Each named move below is a turn or a mirror, shown by a few rows before and after it. Which moves, in which order, take the first row of each later pair to the second? The first pair is answered.
E (before => after):
[  4  -3   9  29 -36  13  32  23 -11 -35  18   6  -2  20  22  -4 -12  17
  37  33  -9   5 -10  28 -28  48  -2  31  -1  18  52  22   8   0   9  -5
  24 -58 -17 -21  13  -5  -8] => [  0  -1  20  23  -5   9  19  23 -16 -32  -2  25 -20  48  15   2 -18  31
  26  11  10   0 -13  23 -29   4   4  44  24  26  41  10  24  19  -9 -14
   1 -64 -10 -37   6  25 -15]
[-10 -20 -11  -3 -11   3 -10  -1   3   2   4  -5 -19   5 -15  -6  23   0
 -16   9   4   2  -8  27  33  -7  37   9   7   2 -24  -3   7 -11  -2  -7
   3   9  -8   2  -2   7 -10] => [ -7 -21 -13  -2 -17   6  -8  -1   5   1   8 -12 -18   4 -15  -6  24  -4
 -16  13   1   2  -7  28  35   1  34   6   2   2 -22  -1   5 -13  -1  -5
  10   9 -10   2   2   1  -9]
[ 17  44  11   4   8   9  11   6   3 -28  20  -7  25 -30  12   7 -14  14
  30   3 -32  13   3   9 -20  42 -18   1  17 -12  32  26 -14   4   2  13
  12  -6   5  13 -22 -13 -16] => [ 11  48  18  -5  42   4  -3   7  -4 -24  -1  16   6   3   4  16 -17  30
  17 -15 -11   7   1   1 -22  -6 -13  13  44  -6  20  11   2  27 -17   1
 -12 -15  15  -7 -30  19 -20]
Q (before => after):
[ -5  10  18  26  32 -36  37 -19  -4   8 -20  47   3  12  -2 -11 -10  14
   6 -20   1  17   4   2 -38  -7 -42   0  37  -5  -4   6  -8  24 -20  18
 -20 -36  17 -16 -45  31   1] => [ -3  10  19  33  32 -32  42 -17  -3  -1  -8  34  -1  -2   0 -10 -11   6
   8  -7  -8  31   6  14 -27  16 -46  -1  46 -14   6  14 -15  19 -17  23
  -9 -34  23 -12 -44  25  -7]
[ 12  -8  32  14  29   5  -8 -12   3  -6  -5  -7 -19   8   5  13   4  -6
  -8   1  12  18   3   6  -5  17  -4  21  30 -16   3  -9  -7  -3  13  -2
  16   1  -4   0  26   9 -22] => [ 11 -10  32   8  29   1 -14 -14   2   1 -18   4 -13  22   1  12   6  -2
 -10 -13  21   6   3  -6 -16  -8   2  23  21  -8  -3 -18  -2   4  10  -4
   6  -4  -7  -2  29  15 -14]
[-25 -44  -7  15 -13   3  16   2  15   9  -6  30 -22  -2 -11   9  29   2
 -12  36  -8  -6   7   6  25  -2  -6   8 -19 -15  -3 -16   8  -6  -4 -13
   9   1 -23   1   8  -2   2] => [-24 -44  -7  14 -12   1  16   2  12  11  -9  29 -22   0 -13   9  27   4
 -14  33  -8  -7   9   4  23  -6  -2   8 -22 -10  -2 -16   7  -3  -5 -12
   8   0 -22   0   9  -1   4]
A (before => after):
[-13  -2   5   5 -15 -21   7  14 -15  -7  16 -29 -15 -22  -2   4  -7  -9
 -12   2 -15   1   3  -1  11  40  11 -16   8  -6  -5  -6   6   0   0   2
  18  13   5  -1  -9  -8  -7] => [-21   2   7  18  -9 -32  26  14 -10  -2   2  -7  -8  -8  -1  19  -5  -4
  -2  12 -24  -7  16  -4 -13  27   1 -19   8  -7  13  -3   1  10   2  -6
  20  -7   6  -8 -16  -1   0]
[-19 -23 -23   7  11  10 -17  -3  -6   6  21 -17 -29  10  -6 -10  13   5
  -7 -23   9  10  -3 -16  17   9  17  21  14   7 -31 -15   7   3  16   6
 -19  -3   7  -6   6   7 -11] => [-15 -21 -15  27  -1  16  13  -9  -2   1  25 -15  -7   6  -2 -10  26  -2
  16 -10  -2  18   5 -10  -2  36   4  14  -5 -11   5  -8  -3  -1  33   6
   3 -12  -7 -10  13  -4 -13]
[ -2   2  21   3   2  10  -9 -11  -3 -20  19 -16   1   4 -13 -10  12  -8
   6 -21  22  18  -4   9  16  11   2  19 -11 -13  -6 -10  25   3   3   4
   3  22  -8 -11  20  -8 -14] => [ -8   6  26  20   6   3  16 -12   0 -13   0  12  14  20 -11   6  16  -3
  19  -8   9  11  11   6 -17  -1 -12  14 -13 -14  20  -5  20  15   8  -6
   6  -2 -10 -20  17  -1  -5]
[ 14  33  14 -24  26  -3 -20  -1 -17 -23 -11 -22  10  -2   4 -15 -20  16
  17 -46  46   3 -12 -14 -18  -7   6  10  10   2   8   4  12  12  -9   3
   2   6  11 -27  -7  14 -24] => [ 17  33  18 -15  19   0  -8  -5 -13 -28  -4 -27  21  -9   6 -18 -10  10
  31 -39  42  11 -11 -11 -25  13   1   7   2  -7  23   8   8   8   1   6
  16   4   5 -28  -1   8 -30]

Each pair is two moves apart.
[  7   7  -4   6 -11  14   1  -3   8   4  -8  -6  -1  -8 -13   1 -16  -4
  -8   0   0   3 -12   6  -5  13  -9  -3   6   3  -4  14 -19  -7 -15   2
 -11   8   8  19 -12   6  -4] => [  8   8  -4   1 -19  17  -1  -4   8   4  -6 -10   6  -9 -14  -4 -13  -4
  -6  -8   6   1 -14   3  -6  13  -7  -5  -7   4   0  12 -17 -10 -11   4
 -10  11   0  18  -4   5  -3]
Q then A
[-11 -17  14 -11  27   6 -28 -11   4  -4  24 -18 -51  17  -8 -20  14  -5
 -14 -30  29  25   0   7  53  -9  14  23  36 -25 -11 -27  30   5 -17 -11
 -10  23  24   3  -5  15 -32] => [-22  -7  21  28  29  -7  31 -16   8   1  -7  37 -19  49  -3  10  24   1
  11  -4   2  17  27   1 -10 -20 -14  12  35 -31  42 -17  19  31  -8 -29
  -1 -24  20 -13 -13  28 -12]
A then A
[ 15   7   7   2  13  12 -21   3   3  -6   3   0  16  16  -1 -26  -2  16
   5 -21  32  -7 -20 -22 -13  -1   5  -4  -6  -5   0 -21   8 -12   8   5
   4 -10 -19   5  10  13  -5] => [ 15   9  15  10  28  14 -21   2   1 -16   8  -4   1  10  -2 -23  -6  15
   1 -14  30   6 -20 -10  -2   7   0   0  17 -16   2 -16   9  -5   3   6
   3 -10  -9   0   4  21 -19]
Q then E
[ -5   9  10 -14  19  17  24   9  11   1  15  -5   6  23 -31  39  21  -2
  19 -16   6   5  -7   1  -9  22  -8   4  35 -29  -5  33   7  23 -32 -22
 -18  -6  14   3 -33  -6  -4] => [ -7  10   3 -18  13  11  18  10  10   6  13  -5   2  20 -28  43  15  -2
  12 -11  -3  -1  -5  -3  -6  19  -8  -2  38 -26 -13  34   5  21 -33 -22
 -21  -6  17   9 -39  -7   4]
E then A
[ -1 -10   3  23 -11   3   0   0 -22  12 -16   9  13   6  -8  12   1  -8
  16  16 -12  18  -4   2 -17 -17  -3  14  16  -6  28  -4  -9 -12 -27  16
   3 -25 -11   7 -14  -1  14] => [  3 -14  -6  11 -22   6 -19   5 -23  11  -1 -15   3 -14  -8   2  -6 -13
   6  15 -12  18 -12   5  10  -5   9  12  13  -2   4  -1 -14 -26 -27  23
   3  -5  -8  20 -12 -16  12]
A then E
[ -2  51   3  -7   9   0 -37   0  -2   8  -3  -7  29   9  22  11 -53  10
   6 -66  14 -15 -40 -33  10 -34  38  -8  12  26 -15 -18 -17 -12   4  16
  13  45  20  13 -14  -4  -8] => [ -1  56  16  36   5   3  21   0   7 -10   8   0  45  -3  31  31 -43  -3
  37 -16 -27   9 -19 -11 -16  21   5 -17  18  -3  49  12 -37  -6  22  17
  48  20  21   8 -23 -10 -18]
Q then A
[  4 -23  -9   0  -2  14   9 -13  10   1  23 -10 -38 -11  -8  16   6  23
 -11  22   5  18  -5  18  23   3   1  -1  13  -7  -3  13  -3  -2 -12  -1
  10   9  12  18 -19   4 -12] => [  0 -20  -8  -1  -5   8  16 -18   8  16  -5  21 -18  18 -15  19  14  36
  -6   3  20  -5  -2  -3 -12 -40   4  -1  -9   8  -3  -3   6   7  -9 -12
  -2  -7   3  11 -13  15   8]
A then Q
[  8  22   9 -36 -28  37 -47 -12 -10  22  14   8 -12  15  -5  25 -11 -11
  16 -41   2   6   9 -18   0 -37  -4 -10  19  10 -17 -12 -26 -23 -22  12
  -3   2  12  -6  -5  16 -17] => [ 10  22  16 -28 -18  41 -43  -7  -7  12  26  -4 -26   4  -4  27  -9 -17
  15 -30  -5  20  10  -7  14 -15 -11  -7  37  -2  -9  -2 -29 -25 -24  17
   4   5  19  -6 -10  13 -32]
Q then E
[  3  -1  -4  -3  39 -15  14 -17 -14  -8 -11  23   2  11   3  26   3  15
  -2  17   5  -8  17   1   6  19 -19   1   7  -8   4   5  -3   5  -9  -2
   4   9   2   0 -17 -10  22] => [  5  -3  -7  -4  30 -15  13 -18 -15  -1 -18  26   8  14   5  24   3  13
   0  11  12 -15  15  -6  -3   9 -16  -3  -3  -1   0  -1  -1   3  -9  -2
   0   9  -1   0 -14 -12  28]
E then Q
[-29  -9 -12  31   3 -18  16  -3  10  12  -1  43 -26  11   2  31  -6   3
   0  36 -28  -7   9  12   5   7 -27 -18  23 -12  28  17 -17   3   4  -6
  -7 -14  10   7 -33   8 -17] => [-25 -13 -22  -4   7 -16 -31   0   3  21   0  27 -45  10  -5  17 -17   8
 -28   1   0 -18  -6   3  35 -23  -2  -8  25   5 -24  -1  -2  -5 -13   0
 -30  10  16  14 -30  12 -18]
A then Q
[ -3 -22   6 -26   1   5 -44   2 -15  -6   3 -10 -26   3  -4 -13   3  -4
 -22 -23   7  -2 -10  -2  28 -11  11  17   6   5 -41 -15   2   6   1   6
 -25  25  -7   0  17   2   4] => [  1 -16  19  17 -12   9  17  -3  -5 -19  12   2   7  -2   1  -2  22 -14
  17  14 -26  19  11  16  -8  41 -18   4  -8 -25  29   4 -19  11  28   7
  15  -3 -18  -9  20  -9  -1]
Q then A
[  6 -16 -21  -7 -15   1  -5   0   4   6  12 -13   0  -5  -3 -14  14   0
   3  -7   8   1  -6  -9  12  -8  10   1 -22   1 -13 -16   4  -7   1   3
   3   7 -15   6  12 -11   1] => [  2 -12 -16  11 -11  -6  22   0   6   6   4  11  11   7   0   1  18   2
  18   9 -10   1   9  -5 -16  -5  -5  -4 -21  -5  12  -7  -5   5   7  -3
   9 -17 -12   1   6  -4   6]
Q then A
[ -3  -9  -3 -23   7   2 -25  16  -5 -10  18 -19 -30 -19   3  -4 -17   2
 -21  -2   3  -1  -3  11  43  -4   8  10  20   3 -35  10  -5 -13 -15   9
  -7  36  11  13   0  -3  -6] => [  6  -7   6  -3 -18  16  17   7  -2 -17  25 -18  12 -23   5 -12   9  -4
  17   4  -6   9   2  14   7  35  -5   1 -26 -15  18  14 -14 -20  17  11
  26  24 -20   5  21 -21  -6]
Q then A
[  2  -4  12  12  11  -5 -20  -4  11  12 -14   6  17  11 -20   2  -5  -7
  -3 -20   2   9  19  -8 -21  -9   3  30 -39  -9   3 -14   7   7  -2   1
   3  -1  -2  -5 -24  -2 -11] => [  6  -5  10  14  11   2 -24   1  11   3   6 -15   3  -8 -17  -4  -7 -16
  -6 -12  -6  24  16   7   1  21   0  30 -28 -18   4  -6   3   0   0   7
  12   9   2  -3 -29 -10 -24]
A then Q
[-10 -15 -16  12  11  -5   4  -6   2  15 -14  45  22  19 -15   6   0   7
  21 -21  16   3   5   7 -32 -57 -15  -4  -2 -22  11  -2   5   4 -17   1
  16 -39  -5  20  10   4   8] => [  2 -25 -30 -12 -17   9 -28  -2   1   6  24 -11  15 -25 -13 -20 -10 -11
  10 -25  15  12 -10  18  15 -14   0  -6 -20 -20 -21   0  -2 -28  -9  23
  27  -1  -3  43  22 -32   1]
A then E
[ -2  13 -35   6 -44 -29   4 -15 -24  33 -17  19 -10  -3   6  -2   5 -30
   8  18 -21 -36 -21   5 -18 -24 -31 -47  12  10  -9 -45  -1  -6  11  20
  -4 -16  12  16   0 -12  32] => [ -9  15 -23   6 -11 -31  -3 -13 -27  24 -23  27 -33  12   2   5   2 -22
  -1  15 -10 -27 -22  11  -9 -39 -30 -35  48   3 -11 -49  10  10  -4  16
 -17 -18  23   3  -9  13  16]
Q then E
[ 17 -19 -19  -8  -7  -7  -9 -23  -4  22  -5  -4 -17  14  -2 -20   1   2
  -9   0  18 -13 -12   8  -5 -16  14   7 -23   4 -18 -20  12 -12  10  -4
   0   9 -10  -5  11 -11   7] => [ 12 -14 -11  21  -3 -12  28 -22   2  16  -8  14 -13  15   2   0   1  -1
   4  31  -9  -4   4  20 -26   2  -7  -1  -7 -10  16  -3  -3  -2  15  -8
  14 -13  -2 -11   0  -7   6]
Q then A
[ -7 -13  13  19  27   1  16  18   2  -2   3 -11  10   2 -10 -13  19   3
   3   6  13  15   4  25  -1  15  -2  19 -18 -34  23  -4   9   1  -6   9
  16 -20 -20 -12  17  -4 -10] => [ -5 -13   7  15  14   0  17  14   0   5  -3  -8  23   1  -6 -16  22   1
   6   2  15   3   2  18 -10  13   3  14 -36 -25  19 -10   7  -5   1   8
  18 -20 -27  -4  23 -11   0]
Q then E
[  6  29  16   1  10  16  12  -1   2 -29   3 -17  -9  -8 -13   8 -14   5
   6 -21   5  15  -1  29   5  32  -6 -23  29   3   5  -5  15  12  16   9
  20  -8   7 -29  -4  13 -24] => [ -1  30  11   0  16   6  13  -1   4 -18 -19   7  -7  12 -13  17 -18  15
   1 -26   9  -2   4  16 -13  -2  -5 -24  29  15   2 -13  21  22  10  -3
   6 -22   9 -32  -8  26 -10]
A then Q
[-28 -20  -9  20 -23   6  -5   3  14   4  20 -15 -13 -25 -15   1  13 -23
 -42  37 -31  16  -3 -12  25  -1  41 -18   2  -1   3 -18  -7   5  -4  -5
  14   6  11  10  27 -17   1] => [-33 -17  -9  25 -20  -1   9  -2  14  16  -5  18   4  -2 -18  11  17 -13
 -34  32 -30   0   5 -29  -9 -33  40 -22  -9   9  11 -26  -2  18  -5 -17
   6 -14   4   1  23  -4  17]
A then Q
[-12 -28  -1  40   8 -14   1  18  -8  14  18  20 -27 -13 -11  28   6 -14
 -12   6   2 -17   3 -13  15  12  35   7   3  -3   6  14  -1 -17 -31 -20
   3 -17   6 -14  17  25   0] => [-10 -29  -4  30   3 -14 -11  14 -11  17  17  19 -23  -9 -13  22   7 -11
 -16  -9  12 -21  -1 -19  14   2  42  11  -9   3  -3   7   3 -19 -29 -21
  -2 -13  -2 -15  22  26   2]
A then Q
[ -5   8  -6  -1  -8   8 -18  18  17   1 -11   8   9  24  14   8   3  -9
  10 -40  25  -6  12   1 -23  -1   7   3 -10  -5   9  -7  14  -7   5 -10
   4   4  -6  15 -33 -17   6] => [ -6   8   2   1  10   7 -21  21  15  -8  -8   7  -8  23  12  12   1  -6
   6 -37  25   4   9   8 -14   2   4  11  14 -12  14  -5  16   1  -4  -9
   0   2   1   8 -40  -7  -5]
Q then E
[  2   4  -7  17 -25 -25   7  14   9 -25  19 -10  30 -12   5  14 -13 -15
  13   2 -40   5  18   2 -35  11  -5   5 -14   6  28  27 -18  -4  34  13
  26  -9   7  10 -29 -17  28] => [ -1  -1 -18 -17 -17 -29 -37  15   0 -10   4 -10  13   4  -2   5 -24  -1
 -13 -37  -8 -18   1 -17 -18 -43  20  13 -14  31 -28   6  -1  -4  13  11
  -8   8  12  16 -24  -5  39]
Q then A
[ -4   4 -29 -10 -35   9   6  10 -14  13  13  -4  40  -7   1 -10 -12 -19
   8  18  -1 -16   8  -7  15  21   4 -22 -18 -16   3   1 -42 -49   3  24
   1 -11  -8  16  -8 -18   8] => [-10   7 -10   0   9   9   3  18 -15  -7  19  -4   3  -6  -2  -2 -15 -18
  -1  28  -2  12   6  16  42  27  -3  -7  38 -35   9  10 -34 -29 -16  24
  -8 -13  12  -2 -23   8 -24]
E then Q
[  6  21  -5 -21  -5  -9 -20 -23 -10  -8  24  -7  11 -19   1   5 -34  -1
 -46 -18  -7 -20 -16 -46  20   4  -5 -27  -4  18  -6  19  -2  15  -7   4
  12  -3  -3 -10  25 -13  14] => [  2  26  -2  -6  -1 -16   1 -26  -8  -7  11  16  22  -6   2  17 -31   1
 -37  -8 -18 -25  -3 -50  -5  -6 -15 -32  -3  16  12  25  -5  24  -6  -4
  14 -22  -3 -15  21  -4  19]
A then A
[ 10  21   2 -11   2  -5  -7   7 -10 -12  -6 -16  -5   2  -5   9 -18   2
  -1 -17  -2  -4   0   0  -2 -10  -1  12  21   9  -8   2  -8  11  -2   3
 -12   1  24  11 -24   9 -11] => [ 15  19  -1  -4 -10  -1  -1   6  -9 -14   4 -27  -2 -11  -2   8 -18  -5
   2  -7 -11   1  -2   4   3  11  -4   6  15   4  -1  10 -16   1   6  10
  -1   4  24  18 -19  -3 -11]
Q then E
[ 21  21  20 -21  31 -16   1 -24  -6 -15 -14  18 -10  27 -13  11  -7  -8
  16 -32  12  14 -15  -7 -41  -7 -16  -5   9  21  28 -10   1  10   1  14
 -22  -5  18   3  -9 -14 -21] => [ 17  20  12 -21  23 -24   3 -21  -4  -6 -21  25  -8  24  -8  20 -16 -12
   9 -20  -2   3  -6 -11 -44 -11 -16 -14  16  30  20  -4  -8   4  -2  12
 -26  -7  27  12 -21 -18  -7]
E then A
[ -6 -15  11  17  24  -7  11   3   9   3   9   8 -12  11 -23   0   9 -17
 -19  -8  13 -14  -8   4  11 -32   5  -3  43 -11 -29 -30  -6 -23 -16 -10
  -9 -11 -11  -8   4   6  20] => [ -6 -15  10  28  18  -3  18   7  12  -6  27  -8 -15 -11 -18  -1   8 -26
 -13  10  -2   1  -7  16  21   1  -2  -6  45 -24 -16 -19 -15 -30  -7  -4
   9  -7  -8  -5   4  -8  14]
Q then E
[ -6  23   9   5 -10  29  -9  -6   1   6  10  15   4  34  20  10 -11  -2
  -9   4  14   2 -31  10  -6   9  21  15 -49  11 -26 -15 -10 -15  19  -3
 -30  -5   5  -3  29 -31   1] => [ -5  23  16  14  -6  32  -4  -7   2  -7  24   2  -4  20  24  10 -12  -9
  -8  20   3  18 -30  24  10  34  14  15 -36   0 -18  -3 -15 -15  20   1
 -19   0  12  -1  26 -37 -10]
E then Q
[ -4 -17   3  -4  -3  11   0   3  -3 -15  41  -7 -21  -1 -15 -28  22   0
   6 -10  20  11 -19  20  19  21  -4  -2  -5 -19  15 -13  10  -2  10   7
  19  16 -16  -8  14   1  -9] => [ -8 -16   5  -1  -5   7  10  -2  -2  -1  17  19  -4  24 -18 -24  27  10
  16 -20  30  -5 -15   2 -10  -4  -4  -2 -21 -11  19 -24  15   5  13  -1
  13  -1 -26 -15  19  11   7]
Q then A
[-13   1   1  28  35  -5   6   5  -2  -7   8  12 -12  -3  -3  26   1   9
   9   4 -30   7   3   4 -28 -16 -15   5  38  11  11 -13 -17  -2 -17 -23
  -2 -26  27 -12 -18  10  24] => [-13   0  -9  19  15  -8   5  -1   0   8   0  18   7   2  -3  22   4  10
  11  -9 -26 -11   3 -11 -46 -32  -6  -3   6  23   4 -20 -16  -7 -10 -27
  -5 -26  13  -7  -8   3  45]
E then Q
